In the rows, 100 means zero.
A single turn carries every row of the set below to another of its rows. Some are shown first; where does it send the rows asked next?
z528: 95	111	90	77	72	125	137	100	104	102	115	119	104	107	113	71	111	91	75	91	138	113	93	81	159	110	98	108	94	107	113	107	79	62	92
z405: 101	108	107	88	75	124	127	95	118	103	127	112	105	111	111	80	112	83	75	100	130	113	93	89	160	113	84	118	98	117	114	105	83	58	97
z487: 90	115	99	99	124	139	106	123	110	104	96	99	100	95	80	70	80	82	113	124	122	124	101	84	108	102	98	93	97	101	116	94	99	69	114
z244: 104	77	99	76	110	109	124	103	90	90	110	110	121	117	115	94	98	122	67	102	106	113	71	88	137	103	94	140	110	110	80	115	74	63	81
z774: 103	122	96	122	102	123	106	103	86	112	118	99	98	109	117	83	105	61	111	111	114	104	85	83	110	103	131	97	114	97	88	117	81	81	103
z583: 145	85	94	67	105	105	114	81	105	96	107	90	123	101	105	110	109	89	82	91	95	96	65	100	112	122	102	104	106	119	84	94	125	52	105
z432: 102	119	99	123	104	139	115	105	82	113	113	91	93	110	109	87	105	76	103	114	118	92	83	94	117	109	137	109	112	89	72	108	92	82	106
z142: 129	72	80	70	113	97	109	119	81	95	95	118	104	140	114	85	94	85	88	104	103	97	89	116	128	113	111	99	107	118	105	83	76	52	105
z440: 135	76	73	80	108	102	122	113	74	87	108	114	113	138	113	94	96	76	77	110	104	106	87	104	128	99	113	97	107	117	100	86	76	41	99
z672: 90	93	78	107	83	139	109	121	99	108	110	120	88	100	111	80	99	113	93	121	84	113	99	68	127	92	110	118	98	93	96	88	87	77	105
z748: 126	98	123	71	117	134	110	111	90	115	119	103	114	100	90	113	106	79	113	91	131	108	71	110	100	120	109	94	82	112	132	83	99	86	118
z538: 119	92	106	88	110	119	133	88	72	96	124	118	149	84	122	92	103	96	109	104	102	119	66	92	123	134	98	87	101	97	116	82	101	78	112
z966: 141	80	93	67	103	102	105	93	101	98	101	94	124	103	107	93	117	88	80	96	111	97	63	101	120	130	101	117	93	123	87	102	122	55	88
z422: 125	98	95	99	111	115	123	81	81	105	115	116	148	92	114	94	111	102	103	95	103	114	53	95	126	141	107	78	99	95	125	86	89	74	97
z620: 100	103	91	106	82	145	104	120	96	101	116	120	89	110	124	75	106	108	92	108	82	120	99	77	135	83	100	112	97	109	94	88	81	89	103
z220: 125	89	123	75	113	135	115	101	95	111	112	96	117	104	95	124	98	75	105	86	129	104	76	109	100	118	113	93	90	109	129	75	103	75	124
z472: 93	116	100	91	124	150	104	123	107	106	106	99	113	104	78	72	81	86	114	127	116	115	96	69	114	105	99	96	101	106	122	83	89	73	105
z41: 146	76	97	64	103	96	112	88	101	97	100	88	119	105	101	102	113	79	89	92	107	110	69	106	113	129	100	112	100	120	87	97	123	60	100
z76: 104	89	104	81	111	97	128	92	96	92	117	107	107	124	117	93	106	117	63	100	101	114	70	90	139	105	92	140	103	105	82	108	86	66	85
z444: 93	98	84	109	80	146	103	109	99	95	115	113	88	114	117	83	104	113	92	119	77	111	96	74	132	84	106	118	101	92	96	94	87	83	102
z293: 110	125	100	79	86	115	117	92	86	133	108	88	122	105	76	79	79	92	94	112	110	112	80	93	91	104	121	111	96	106	129	74	87	45	101
z468: 127	101	123	76	121	124	107	99	98	124	125	98	105	105	90	114	97	86	102	99	135	104	63	103	105	117	110	95	78	108	132	79	102	89	114
z743: 99	123	102	92	123	138	97	121	110	103	110	104	111	108	82	72	75	85	120	123	120	117	80	78	113	106	92	88	104	100	127	84	94	82	105
z782: 114	131	101	74	82	114	111	99	97	120	107	88	125	108	72	79	92	104	95	127	103	112	69	82	89	105	121	114	94	120	124	84	79	57	107
z388: 104	101	106	89	109	101	122	90	85	81	119	110	109	124	115	98	108	117	69	95	98	120	75	85	141	92	96	142	109	110	76	110	79	70	96

z388 -> z672
z774 -> z293
Where do these go?
z76 -> z444
z244 -> z620
z432 -> z782

A single turn carries every row of the set below to another of its rows. Some are shown first; where does it send the rows asked next?
z726: 98	91	98	117	96	106	126	99	88	104	92	140	98	106	102
z671: 120	89	93	91	84	108	103	73	90	103	94	124	85	126	112
z316: 104	94	100	127	104	97	103	129	104	100	92	68	89	114	91
z428: 90	93	92	97	114	99	91	111	127	97	93	74	84	85	93
z103: 65	80	110	92	96	87	100	110	93	89	90	80	94	100	99
z351: 130	94	82	91	107	88	101	80	110	119	99	99	81	111	99
z110: 104	97	111	85	114	120	104	96	77	89	86	118	119	121	79
z208: 92	120	97	106	97	86	112	118	93	104	88	72	86	88	101
z18: 117	97	79	98	92	110	79	75	109	96	95	118	78	113	110
z626: 98	83	111	94	121	94	121	109	114	80	110	92	95	87	91
z694: 117	87	105	99	98	93	79	121	84	98	106	114	78	97	119
z470: 100	100	99	108	67	98	100	81	87	101	94	126	106	93	110
z753: 107	96	84	90	100	111	101	77	114	91	91	133	111	102	85
z159: 116	122	117	112	83	92	100	104	117	84	103	108	92	92	102
z611: 107	92	103	118	101	90	104	94	69	106	97	124	102	106	125
z115: 85	91	118	95	109	95	123	113	113	89	87	73	98	93	89
z699: 90	96	95	90	107	103	91	126	124	105	95	79	86	130	99
z462: 106	97	99	97	90	105	110	117	113	79	100	64	88	102	83
z759: 73	110	99	118	109	105	89	130	99	98	80	86	83	104	100
z933: 99	129	102	114	110	114	103	99	127	90	89	95	78	95	85
z657: 80	88	83	101	121	97	90	101	110	114	80	72	101	111	89
z342: 124	90	114	89	83	97	106	109	112	82	87	83	97	102	73
z960: 106	93	109	95	101	109	117	105	121	105	89	67	108	127	86
z985: 103	91	107	102	91	89	113	75	102	104	97	64	107	110	112
z374: 72	85	106	106	91	120	107	104	75	84	110	90	100	114	101
z898: 103	92	114	97	104	114	73	90	113	102	91	138	102	104	94
z996: 121	89	106	89	100	102	72	102	79	104	85	72	95	105	108
z400: 94	103	118	128	88	114	93	127	81	100	80	95	94	96	89
z728: 110	113	93	105	112	105	96	91	99	107	87	136	112	84	109
z280: 83	99	97	99	90	111	105	108	80	105	99	65	105	130	95
z585: 101	88	105	102	110	94	123	63	87	85	98	94	98	100	82
z392: 106	111	99	116	96	114	111	132	96	93	98	82	96	115	74
z575: 94	107	97	99	95	106	93	119	126	118	98	78	95	132	97
z402: 128	81	99	105	89	87	106	90	109	120	98	123	94	99	110
z346: 106	112	94	84	115	93	101	84	131	100	82	117	115	111	103
z424: 110	105	108	101	115	104	109	82	102	127	87	124	120	103	108
z779: 98	114	102	97	112	113	78	69	73	102	92	100	80	105	102
z438: 111	124	118	115	109	109	91	94	89	98	92	107	106	123	130
z282: 92	111	118	91	136	127	101	111	103	92	95	108	95	120	103
z913: 101	117	97	99	86	115	88	85	80	91	94	134	95	110	87
z479: 104	94	85	102	64	103	95	92	83	94	94	125	106	93	99
z420: 81	116	92	96	95	103	125	100	98	79	85	74	94	124	95
z567: 128	71	100	109	106	110	88	86	91	112	110	117	107	116	104
z29: 91	90	89	92	121	101	93	115	105	118	83	70	108	112	84
z48: 63	97	108	87	98	105	97	108	106	93	98	76	105	109	81
z273: 122	117	112	109	109	110	89	87	85	115	100	128	103	117	108
z697: 105	100	91	126	93	112	120	85	88	97	96	133	94	102	97
z998: 104	99	100	98	108	103	75	70	81	96	91	125	93	112	116

z575 -> z479
z159 -> z996
z400 -> z351
Where do these go?
z115 -> z273
z779 -> z626
z18 -> z103
z960 -> z913
z280 -> z753
z420 -> z898
z110 -> z933
z470 -> z29
z728 -> z316

A single turn carries every row of the set below to another of its rows. Some are shown first; where does it send the rows asked next?
z745: 109	95	94	119	110	87	90	122	97	98	110	127	74	129	105	95	106	87	84	109	105	110	115	96	86	103	95	90	111	94	93	96	90	117	99	89	80	117	69
z816: 110	99	99	121	108	92	94	123	96	98	109	119	76	135	99	94	109	85	89	103	103	114	115	107	89	103	94	94	118	95	99	93	90	120	87	96	66	116	71
z976: 101	81	95	128	100	121	96	93	90	124	90	94	109	112	73	67	80	96	93	96	93	112	89	103	108	115	76	92	122	100	115	91	113	116	71	115	88	59	78
z768: 93	97	79	101	99	129	99	96	119	81	104	103	114	112	114	112	116	102	102	106	94	85	84	122	86	114	118	101	108	92	101	94	104	94	109	82	123	90	135
z357: 108	98	100	125	105	99	95	122	96	100	109	114	86	130	101	93	118	86	93	102	105	122	120	109	86	105	103	91	115	97	102	103	95	112	85	100	57	125	77
z134: 89	77	88	76	107	106	105	85	92	80	99	111	85	94	111	102	115	102	112	107	98	109	65	87	104	91	98	104	103	104	109	95	119	89	94	72	118	81	93
z560: 106	100	82	111	95	104	103	100	89	118	94	84	119	108	82	89	99	90	105	89	101	113	95	110	104	110	79	102	124	100	110	108	111	120	80	134	82	45	77
z398: 90	77	96	94	103	86	103	75	61	95	94	104	88	96	85	76	108	113	98	97	102	107	69	82	101	99	74	104	116	114	117	107	113	109	86	95	99	70	75
z503: 87	78	89	92	94	125	92	98	101	73	95	95	111	112	106	105	117	105	95	104	77	79	75	115	89	100	105	107	103	104	98	89	100	81	108	73	125	98	116
z272: 86	94	86	123	98	119	106	104	100	93	96	83	140	92	77	92	103	117	103	119	104	83	90	124	73	114	110	90	92	102	88	113	88	100	103	116	100	133	121
z924: 83	76	95	107	97	122	93	99	92	79	90	77	134	98	90	94	110	105	83	97	91	76	83	110	68	105	102	99	90	113	93	123	87	79	113	107	103	123	106
z785: 89	94	79	108	90	117	97	103	101	79	100	99	121	104	96	103	110	119	109	129	97	85	88	129	96	108	118	99	99	91	87	87	104	100	110	78	125	109	129
z467: 90	77	98	120	111	95	97	72	85	105	104	107	80	95	83	66	87	110	85	105	121	113	78	76	104	100	83	87	117	105	118	96	115	115	89	83	112	73	90
z863: 98	81	91	107	88	110	99	97	71	113	86	83	122	109	77	77	108	99	99	88	80	107	83	103	100	108	73	105	118	112	114	107	110	103	77	126	79	62	68
z609: 98	78	96	126	110	137	100	105	104	113	86	79	133	91	81	82	77	81	103	98	109	119	95	110	92	110	98	89	93	96	101	121	111	95	78	132	74	96	81
z577: 92	94	74	94	97	91	103	94	95	85	107	109	95	90	102	103	111	113	121	132	116	111	81	100	115	91	108	96	102	94	95	87	121	106	103	74	128	84	106
z436: 99	99	79	121	89	93	110	102	90	126	100	81	117	100	65	78	101	108	109	108	97	110	91	103	107	102	71	89	123	108	107	92	102	123	76	132	89	67	80
z890: 105	96	99	131	98	100	89	118	92	99	111	118	93	130	104	89	124	92	84	107	105	117	123	107	80	109	110	88	112	97	99	108	98	107	95	95	63	131	84
z877: 92	78	89	106	96	126	102	107	93	105	85	71	142	91	87	92	109	87	102	91	88	106	88	103	82	105	93	98	92	110	100	129	103	80	90	137	76	99	78
z688: 107	95	91	130	95	100	84	122	97	101	110	125	93	133	111	92	123	92	80	111	98	111	124	103	83	113	110	88	109	93	95	102	100	106	104	88	77	123	83
z903: 93	94	80	88	115	98	107	77	97	83	105	122	85	91	116	104	108	105	111	112	122	110	74	90	97	104	109	99	103	93	106	107	119	106	104	77	123	78	110
z447: 88	76	107	133	104	129	85	98	96	83	92	72	133	98	79	82	83	99	82	102	118	89	96	121	77	107	111	92	92	99	92	122	94	93	105	105	97	122	110
z379: 96	97	87	115	105	114	108	103	106	108	97	69	136	87	85	96	102	86	101	89	117	108	97	105	77	107	97	92	100	105	100	137	97	99	93	147	75	94	93
z192: 90	77	90	105	108	115	95	86	115	87	110	103	87	93	111	95	100	93	102	113	119	119	81	87	110	89	111	87	103	96	108	88	124	89	97	65	125	84	109
z570: 91	79	98	121	92	135	80	100	113	76	101	83	116	115	99	95	99	97	88	108	101	89	94	126	98	100	118	96	106	95	97	85	107	88	107	69	122	97	125
z126: 109	94	87	123	104	95	87	124	102	101	110	131	83	130	114	98	114	86	84	113	100	111	119	95	86	107	104	88	105	91	92	98	98	108	105	86	84	119	75
z124: 89	96	92	122	98	121	97	96	106	87	100	76	134	105	88	95	110	107	82	94	106	73	93	122	64	116	107	96	105	107	97	121	82	99	113	115	102	112	128
z80: 97	96	87	105	105	79	100	74	69	98	99	110	88	104	86	81	98	114	95	100	118	102	81	94	101	109	80	103	124	101	112	107	113	131	95	99	108	53	88
z971: 95	98	80	120	98	117	116	111	107	120	94	75	140	87	72	89	101	100	115	110	99	108	93	111	87	110	92	85	100	105	97	113	96	103	80	145	79	107	94
z571: 92	95	81	108	96	70	106	86	78	104	107	99	90	91	78	80	102	120	108	119	120	112	82	87	112	90	80	91	117	105	105	92	112	125	93	98	113	69	86

z436 -> z571
z503 -> z924
z570 -> z447
Where do these go?
z890 -> z357
z560 -> z80

A single turn carries every row of the set below to another of its rows. Some are shown first; where does it send the rows asked next?
z322: 100	83	86	127	100	122	81	93	90	86	113	133	96	99	96	69
z612: 109	85	74	110	97	94	95	78	85	70	105	115	112	84	118	129
z215: 64	108	106	115	106	112	95	67	99	79	117	117	121	77	100	114
z227: 90	108	99	128	118	106	83	94	103	82	113	131	78	104	94	71
z707: 74	99	112	103	108	120	92	62	100	89	116	131	103	79	96	122
z455: 113	94	94	110	114	124	102	87	104	114	92	106	84	132	117	93
z162: 85	105	71	106	105	78	100	80	104	75	103	117	96	90	114	135
z873: 118	97	87	105	127	121	115	83	105	112	90	103	90	122	118	98
z377: 99	112	76	122	110	113	114	93	111	99	85	93	122	124	121	90
z289: 122	101	100	98	103	107	137	69	109	103	93	115	90	100	99	93
z897: 62	107	104	122	121	124	79	78	97	85	118	110	119	92	108	106
z67: 117	91	98	97	92	106	133	66	107	106	94	121	85	105	100	108
z318: 74	100	111	109	123	131	76	72	98	95	116	124	99	96	104	113
z792: 96	109	84	134	108	110	111	94	102	93	96	88	120	124	122	82
z790: 83	103	80	122	132	84	102	87	94	73	124	101	91	86	109	91
z449: 108	87	83	120	84	116	81	82	97	82	91	149	102	102	105	115
z184: 91	113	91	110	91	100	81	86	113	84	90	148	84	108	99	113
z640: 101	81	78	117	112	99	94	88	80	72	127	98	106	82	109	84
z137: 99	108	88	122	85	92	141	74	106	86	97	102	120	96	105	95
z484: 103	116	89	115	86	100	136	80	114	90	89	105	120	101	101	85

z162 -> z790
z322 -> z449
z455 -> z67
Where do these go?
z289 -> z484
z707 -> z215

A single turn carries every row of the set below to another of its rows. Some are shown first; where does it send the rows asked next?
z46: 95	116	105	75	87	70	108	114	106	114	111	120	93	106	110	117	91	106	95	70
z942: 96	136	96	86	95	82	114	99	93	99	102	103	101	116	94	97	108	127	92	100
z406: 92	102	115	76	117	121	102	103	117	125	83	87	70	110	115	112	135	108	74	115
z483: 82	114	110	81	84	74	107	112	103	96	107	122	104	101	109	112	96	108	92	71
z744: 102	85	118	107	103	56	94	100	97	115	82	106	86	136	91	122	145	94	78	84
z722: 107	80	104	72	78	80	112	116	112	113	109	91	97	118	102	93	96	76	69	120
z510: 95	79	131	77	114	89	109	79	125	110	102	99	83	94	101	113	128	107	114	111
z427: 91	120	116	95	120	90	111	112	86	106	75	82	77	104	82	109	138	84	75	84
z452: 117	109	116	97	81	95	82	116	125	119	89	119	113	122	85	115	128	86	83	87
z350: 81	81	101	82	88	70	101	96	101	104	87	87	87	98	121	81	104	93	62	116
z177: 115	111	126	102	78	96	82	105	131	123	85	113	101	124	92	123	123	82	85	86
z984: 108	79	132	82	104	92	101	100	140	90	89	95	96	118	91	92	106	73	94	73
z953: 106	79	143	84	103	101	105	101	138	99	92	92	88	120	85	92	107	77	94	80
z175: 98	89	119	102	99	57	99	100	97	114	85	109	87	133	94	131	146	91	76	90
z419: 108	120	90	75	99	82	108	89	105	93	113	86	89	104	110	110	95	97	113	88
z308: 97	78	128	78	120	89	108	89	123	112	104	96	84	90	101	114	131	103	118	108
z754: 88	119	122	91	126	90	113	111	85	106	79	85	72	106	88	113	136	83	70	82
z507: 92	116	107	88	128	89	110	110	86	100	71	85	79	96	90	105	138	88	74	81
z399: 90	80	123	75	113	80	105	88	134	110	103	98	92	85	101	106	129	106	114	106
z347: 108	83	107	76	84	73	117	119	117	103	98	96	105	124	103	92	99	88	71	130
z151: 86	97	106	78	114	117	97	108	116	125	85	81	71	111	116	112	137	108	75	110
z421: 92	90	111	100	105	51	97	105	101	116	82	111	89	131	94	118	145	101	71	83
z930: 91	99	103	73	117	120	96	103	120	117	91	81	78	112	113	100	139	112	75	115
z171: 124	88	106	87	108	70	100	112	93	107	81	107	97	117	123	86	98	88	57	105
z303: 96	132	97	82	91	89	107	96	85	110	110	105	90	112	90	95	103	123	86	88
z650: 115	105	125	102	78	96	80	108	128	124	83	119	104	115	89	118	124	88	88	82
z179: 127	82	102	80	100	69	113	108	87	111	79	108	88	117	108	93	93	90	60	102
z435: 108	125	96	80	107	85	99	100	108	91	114	93	99	103	125	106	98	98	108	89
z543: 105	85	146	86	100	96	102	91	134	98	94	92	87	116	88	92	107	72	93	81
z606: 95	88	97	80	90	64	99	91	105	122	89	86	77	99	121	83	101	96	64	117

z507 -> z421
z46 -> z722
z427 -> z744
Where do these go?
z942 -> z171
z406 -> z754

